In the data rows, 128 means zero.
Some points:
[151 153 115 154 158 127 135 128  92  85 103 119 109 141 128 107 120 138
 140 168 148  95 126 101 158 142 134 114  99 164  66  79  84  97 157  94
 135 169  93 122 118 106 133 147 140 109 103  94]
[111 135  85 152 146 117 156 131 119 124 108 108 139 116 128  77 148  93
 132 132 143 131  89 140 141 121 137 143 129 112 170 127 131 120 130 113
 111 149 107 128 157 148 138 155  91 164 116  99]
[153 101 100 105 117 136 111  97 128  76 130 138 163 149 157 168 176 115
 155 115 141 104 110 126 103  93  94  80 118 179 171  91 137 144 176  62
 149  95 113 123  87 180 120  94 108 140 163 177]
[121 125 163 125 138 144 102 140 116 105  90 141 136 137 120 139 119 132
 117  99 115 141 132 116 154 106 107 147 112 109 113 139 123 119 151 138
 166  95 168 103 111 141 134 102 125 138 107 111]
[138 124 102  83 164 117 120 135 129 120 123  67 109 109 114 191  98 114
 175 168  41 107 128 198 131 112 135 119 157 141 129 148 179 147 123  95
 114 127 134 105 104  92  89 115  92 128 101  90]
[142 176 146 124 151 116 105 150 121 133 189  92 170 135  93 147 129 117
 134 151 147 136 198 125 133 121 158 146 114 137 154 124 106 120 124 117
 118 119 150 107 137 138 142 118 144 148 134 150]
[118 123 108 119 135 143 108 134 134 120 127 143 157 109 158 123 171 124
 150 109 108 117 162 134 134 107  88 128 109  95 124 141 131  71  99 163
 127 138 158  89 158 146  91 130 147  96 126 127]
[104 133 183 168 136 118 166 113 134 169 101 131 156 108 135 147 168 166
  62 136 103  37 146 163 109 143 154  99 170 147 129  90  97 102 150 130
 105 105 150  90 139 144 154 138 140 112 179  92]
[130 118 153 146 127 145 177 117 125 116 171 138 134 107 162 147 111 137
 106 134 125 139 122 161 142 113  98 163  99  94 130 126 113 129 105 113
 120 102 102 125 107 120 149 166 140 157  95 140]
[120 115 114 119 119 137 119  59  93  99 137 141 181  60 134 123 140 110
 107 115 147 134 137 174 171 158 137 141 144 132 116 135 143 155 110 131
 108 165 142 139  78  84 139 116 100 134 160 144]
[135  93 176 118  98 134 138  99 158 126 109 122 113 101  95 116 134 115
 140 142 147 136 151 107 124 126 103 175 144 141 129 121 128 139 136 124
 113 126 125 139 148 126 107 105 116 104 122 106]
[116 166 103 116  84 121 146 129 116 122 118 119 131 101  94 152 130 170
 124 118 114 146 135 125 130 109  88 109 137 115 124 141 132 127 115 103
 179 187 169 182 153 130 180 111 159 140 137 121]
[145 139 133 134 168 158 112 120 180 144 119 114 134 131 150 103  75 178
 102 100 121 125 141 129 144 126 112 152 113 133 176 103 120 136  94 108
 145 119 106 147 139 120 134 147 122 123 157 165]
[133 156 132 122 147 146 123 143 152 148 127 123 141 144 136 119 140  99
 137 114 129 122 102 135 106 108 104 173 138 129 140 140 119 133 155 128
 118 170 114 116 141 129 152 126 123 123 133 138]
[119 145 129 169 127  95  93 156 131 121 118 109 152 140 108 140 101 146
  99 137 156 171 149 165 122 159  94 123 129 114 151 119 117 108 148 108
 130 118 132 102 129 100 147 113 139 111 102 121]
[123 145 100 162 149 142 129 111 116 131 133 113 122 141 117 124 154 132
 122 141 137 141 139 102 167 127 110 118 145 135 122 129 113 120 151 118
 118 138 131 160 137 119 103 110  97 119 123 128]
[104 135 110 181 115 139 136 116 134 153 106 128 129 147 121 112 142 123
 140 118 111 137 106 126 175 139 133 128 147 131 111 143 133 111 144  99
 113 116 152 157 136 122 102 144 106 122 124 157]
[166 154 135  91 107 107 117  93  92 167 119 152 140 160 117 121 123 108
 125 123 113 139 117 135  75 118  98 195 108 145 113 120 133 141 141 116
  99 144 144 141 157 113 121 138 128 116 138 133]
[133 101  42 119  99 110 126 120 166 116 129  84 157 176 116  98 122 105
  93 143 109 114 146 109 159  88 135 121 112 143  94 104 168 142 124 164
  91  72 141 152  91 134 164 153 183 139 158  93]
[201  72 153 108  94 152 146 154 118 146 131  75 165 158 185 113 147 105
 138 125 139 123 172 150 134 199 142 111 146 104  89 138 150 171 133 106
 154 152 131 129 120 126 157 111 138 143 131 107]
[134 135 110 104  92 165  94 132 147 119 119 104 169 107  95 156 126 171
  96 110 118 105  87 125  91 149 173 124 115 163  83 147 122 129 136 113
 140 117  82 125 169 121 103 149 135 159  92 149]
[129 132  96 114 137 109 121 107 180 107 169 172 152 105 153 108 137 125
 131 109 109 150 149 131  96 110 142  72 118 143 138 193 100 170 172 140
 163 107 123 133 145  77 149 154 120 138 169  62]
[144 102 152 123 126 131 113 126 139 119 120 108 121 125 126 117 145 141
 121 106 130 130 132  92 121 114 131 165 148  94 155 137 126 132 159 124
 109 126 125 126 131 124 123 132 131 139  94 116]
[119 169 134 145 111 117 150 171 191 139 147 144  90  96 131 157 140 130
 123  93 132 149 126 131 125 164  77 114  95 137 106 129 188 127 142 109
  99 150  97 110  65 152 161 144 111 123 126 110]
[194 147 108 163 130 166 142 113 134  88  73 128  85 150 115 153 147 116
 133 133 108 167 149 170  84 120 146 128 175  87 110 126 108 111 117 171
 156 132  97 126 120 153 124 185 136 117 166 148]
[167  85 106 132 128 135 117 198 133 112 152 133  90  68 105  98 113 151
 136  91 119 108 140 146 146 123 132 131 113 128 121  56 152  94 153 171
 141 146 145 118 149 104 124 115  97 147 171 158]
[108 119 165 105 107 128 133 114 140 122 120 126  96 120 129 117 142 144
 158 138 153 135 163 113 125  82 145 126 126 154 102 125 131 116  93 127
 123 102 124 119 139 120 141 120 120 135 101 136]
[136 127 132 125 124 113  92 142  89 170 123 152 132  61  95 122  97 114
 175 132  96 125 115  91 158 142  77  98 151 130 149 118 110 134 125 140
 126 113 106 101 125 166 154 183 162 164 151 127]
[111 117 159 147 137 127 117 109 131  76 137 143 166 107 114 149 130 108
 140 101 135 146 128 128  99 130 170 144 129 128 133 124 142  84 116 131
 147 129 143 141  98 134 126 181 133 117 110 116]
[134 127 154 121 107 113 131 126 138 136 104 136 117 121 127 106 128 118
 133 127 126 126 126 113 107 112 130 159 147 140 134 131 128 141 130 115
 121 134 130 132 128 118 116 119 132 104 118 127]
[ 84 125 104 134 161 119 132 138 103 146 124 145 126 132 171 133  91 127
 180  97 153 133 133 107 151 148 148 140 109 121  89 110 104 144 148  81
 124 142 147 132 129 122  92 142 165 136 156 100]
[151  82  92 136 117  89 123  77 167 148 140 115 115 134 176 179  88 159
 115 180 156 128 103  88 141 126 161 140 111 141 131 145 151  90 108 119
 165 172 169  69 160 172 162 150  84 113 130 121]
[134 142 164 153 117 124  98 136 159 141 143 129 155 115 140 141 158 105
 132 170 117  94 116 123 143 112 120 121  86 110 104 143 125 126  61 143
 150 145  85 154 107 146 100 124 147 123 129 127]
[120 105 124 139 144 183 133 170 126 131 144 138 125 137  98 104  97 129
 105 119 159  90 123 162  69 101 116  88 111 104 111 161 109 147  84 104
 106 136 198 126 123 171 119 134 115 146 110 124]
[154 146 130 138 166 122 134 131  92 150 118 152 143  97 166 112 107 175
  97 154 112 142 157 114  82 101 134 101 122 124 138 116 177 158 156 157
 119 156 126 144  80 160  96 145 127 130  98 154]
[137 112 138 158 117 160 102 121 139 144 110 132 112 115 153 167 124 131
  96 151 122 158 103 123 147 117  98 119 102 129 140 116  91 174 139 178
 128 136 163 105 117 100  97 129 144 139 118 120]
[ 78 116 108 137 116 181 157  98 102 160 128 121 153 125 106 117 123 143
 163 126 137 154 135 128 113 133 123 127  94 108 135  88 142 135 145 143
 144 111  88 108 151 155 114 104 121 141 110  82]
[111 108 122 125 137  99 185 122 161 119 118 139 139 161  63 150 118  93
 146 115 150 130 128 113 137 151 134  78 127 115 138 101 123 194 105 142
 126 141 133  88 139  97 115 143 141  93 121 189]
[124 126 136 105 106 146 147 191 118 130 154  97 170 131 123 134 108 158
 139 158 158 162  86 103 117 136 145 142 141 165 118 176 117 109 132 180
  90 117 122 128  96 142 114 133  97  73 183 124]
[111 159 149 120 115 167 164 128 120 124 145 130 117 138 156 137 129 142
 159 129 107 140 111 142  99  91 119 140 136 140 127 107 118 121 124 140
 112 120 136 107 135 102 155 125 142 126 150 135]
[116 107 104 123 147 136 123 155 156 120  88 197 144 130 138 116 138 142
 136 189 109 155 126 131 106 183 150 123 107 113 153 119 158  90 132 108
  93 136 135 121 137 121 141  75 182 155 120 145]
[176 121 121 119 125  76 144 123 149 147 151 103 154 105 166 131  96 101
 170 128 177 115  77 187 126 113 109  78 156  88 130  98 125 113 160 127
 148  67 145 158 140 123 127 108 137  93 108 151]
[146 159 141  76 106  98 119 111 127 144 109 142 122 106 116 108 110 102
 125 127 132 134 152 110 109 127 161 142 117 135  99 128 109 131 133 125
 125 122 134 130 126 127 127 131 120 114 111 142]
[125 104 156 133 130 103 127  76 146 108 149 120 133 175 110  99  54 147
 134  82 103 107 118 134 116 115  98  89 154 115 122 144 102  79 117 159
 113 185  90 126  76 143 119  76 146 160 137 114]
[138 118 139 175 106 164 121 114 109 189 153 151 108 178 111 122 152 103
 147 114  90 142 123 127 173 128 165  96 128 148 133 158 148  90 148 103
 116 116 151 167 131 105 123 150 102 111 114 161]
[140 124 112  87 141  98 188 157 107 145  89 190 118 157 126 164 129 158
 126 125 181  73 152 161 178 114 118 153 121 132 145 183 136 102 143 169
 138 133  98 140 133 108 107 136 133 182 138 114]
[137 120 120 173 132 136 109 158  93 101 156 176 125 112 146 166  83  85
  59  92 140 145 132 123 142 101 128 125 198 176 108 131 166 140  85 119
 108 113  80 112 191 165 123  94 152 117 121 114]
[ 93 183 179 112 105 156 141 105 114  67 161  84  73 120 152  97  96  84
  85 162 153 100 125 120 125 164 104  92 115 121 143 172 203 100 167 150
 144 121 142 118 168 123  78 155 153 150 164 151]
[103 100 125 133 158 112 107 126 126 121 118 122 104 133 146 118 150 167
 139 125 145 143 156 108  95 159  75 126 148 138 134 126 133 129 101 112
 117 109 125 159 150 108 111 148 121 117 125 102]
[164 144 137 106 110 110 112 121 113 129 148 152  72 136  87 137 145 143
 120 118 163 147 108 190 157 146 166 116  84 139 179  78 113 128 117 118
 107 143 132 158 132 156 103 133 139 136 146  61]
[161 171  79  81 123 109 151 101 127 133 135 119 114 118 147 123 152 115
 104 106 128 135 124  91 124 171 129 118 131 123 110 125  90 120  82 137
  90  97 141  83 124 113 111 111 113 163 105 151]
[ 93 134  86 132 139 161 134 120 117 152 124 120 128 124 124 125 139 131
 136 131 163 110 151 126 132 139 120 118 147 149 165 124 113 120 140 148
 122 156 113 143 120 108 153 124 133 104  70 136]
[118 129 127 156 142 126 191 137 148 122 152 136 127 121 119 131 131 128
 133 166  89 152 128 112 148 129 134 135 137 132 127 127  87 132 148 100
 149 131 133 165 142 138  98 100 121 161 120 127]
[ 53 122 103  54 118 136 103 147 149 145 158 143  80 131 136 131 145 142
  85 141 135 142 148 175 159 112 155 141 161  75 110 100 101 130 153 106
 140 153  86 133 104 182 102 137 138 105 141 148]
[143 119 161 134 105 121 119 137 137 120 123 122 118 125 137 106 147 151
 151 114 135 119 119 105 142  95 142 153 151 124 159 137 137 153 130 119
 109 139 131 115 126 114 113 135 165 119 102 125]
[106 166 112 141  77 132 112 142 132  72 123 134 124 140 176 162  76 129
 165 120  95  63 151 112 130 170 160 157 123 126 149 123 108 159 125 179
 100 115 140 181 150 171 158 105  86 118 112 123]
These points spread out most along one direction. Take the direction at right angles to it along which they spread out most. Then take the direction at right angles to both along which they spread out most. Go by this last direction. Where along it does each point below lie, from 0 to 99? 50 is the average, and the first point above lies past it. One standard deviation of the points above along it is 16.
[130 144 146 123 109 119  93 135 124 113 138 117 114 134 137 101 148 148
 138 128 124 127 128 115 136  87 162 140 127 121 121 132 125 131 117 117
 120 128 130  95 134 105 147 128 150 135 109 136] -> 33
[126  84 141 156 126  91 116 140 127 118 151 116 116 129 127 115 161 153
 142 139 133 140 143 103  94 136  93 151 156 121 133 128 112 128 123 122
 111 132 126 141 133 121 103 136 127 145 119 131] -> 40
[141 171 147 111 158 135 125 118 156 143 104 124 142 133 120 118 112 102
 133 122 140 134 149 125 123 121 138 152 112 154 106 127 128 144 114 126
 133 124 133 125 123 135 113 122 114 118 142 130] -> 33
[150 120  95 112 133 102 180 132 112 124 140 118 127 124  89 159 126 105
 107  99 107 113 126  64 116 134 139 117  94  62 140 126 136 136 117 103
 135 112 114 116 128  96 121  99 128  69 151 124] -> 48
[104 109 178  65 166  88 138 136 111 100 118 152 169 187 105 115 149 134
 123 125  94 141  85 127 171 140 113  79 110  93 110  90 135 189 120 158
 114 145 118 128 185 110 166 157  71  99 102 168] -> 47
[111 161 150 166 100 107 106 142  99 138  78 113 133 129 153 106 131 151
 129 119 145 161 136 132 122 107 173  88 118 111 138 157 145 131  99 127
 136 111  98  93 121 122 129  77  99 135 161 126] -> 45
[ 99 126 157 135 173 149  82 127 124 146 119 111  94 127 130 196 126  97
 133 139 153 104  92 103  95 122 152 123 149  91 123 119 145 137 109 148
 117 123 132 166 122 109 168 120 145 185 160 131] -> 48
[ 83 111 108 171 100  83 114 120 106 165 137 142 115 155 114 107 136  94
 129 135 117 117 129 151  61 115 102 190 113 152 109 123 131 149 146 132
 133 133 128 133 135  99 128 132 100 127 132 157] -> 32
[159 169 103 134 155 142 112 106 125 125 187 166 120 147 100  96 158 175
 147 155 144  94  82 125 131 177 135 181 181 114  99 142 169 162 111 146
 205  82 147 110  93 140 147 100 126 109 127 116] -> 45
[121  91 124 131 179 103 144 107  84 117 116  65  90 106 120 131 156 141
 126  94  95 145 110 182 137 169 136 146  77 174 123 214 112 146 138 155
 125 115 114 126 124 197 162 103 185  99 131 165] -> 52
[150 123 134 152 140 170 119 115 119 180 141 142 104 158 120 119 148  96
 133 127 105 142 131 116 163 132 142  91 129 140 114 151 125  78 154 109
 111 118 138 181 141 113 142 130  87 106 108 142] -> 36
[126 129 165 112 146 122 121 147 150 118  90 132 127 119 126  98 127 111
 107 141 139 143 111 113 145  93 143 139 130 149 116 131 121 124 116 132
 149 113 147 133 120 133 147 108 125 147 123 126] -> 39
[ 90 121 119 101 134 117 150 163 107 151 135 101 132 154 153 123 139 109
 105 104 111 143 110 114 114 157 132 132 144 169 173  89 125  96  95 149
 198 142 141 145 104 110 101 141 136 145 105  99] -> 54
[118  95 124 118 101 161 108 149  98 104  93 151 121 132 120 115 104 109
 121 168 127 109 124 118 130 123 102 132 116 116 177 152 101 121 107  98
 154 107 116 111  95 109 151 140 125 111 141 127] -> 49
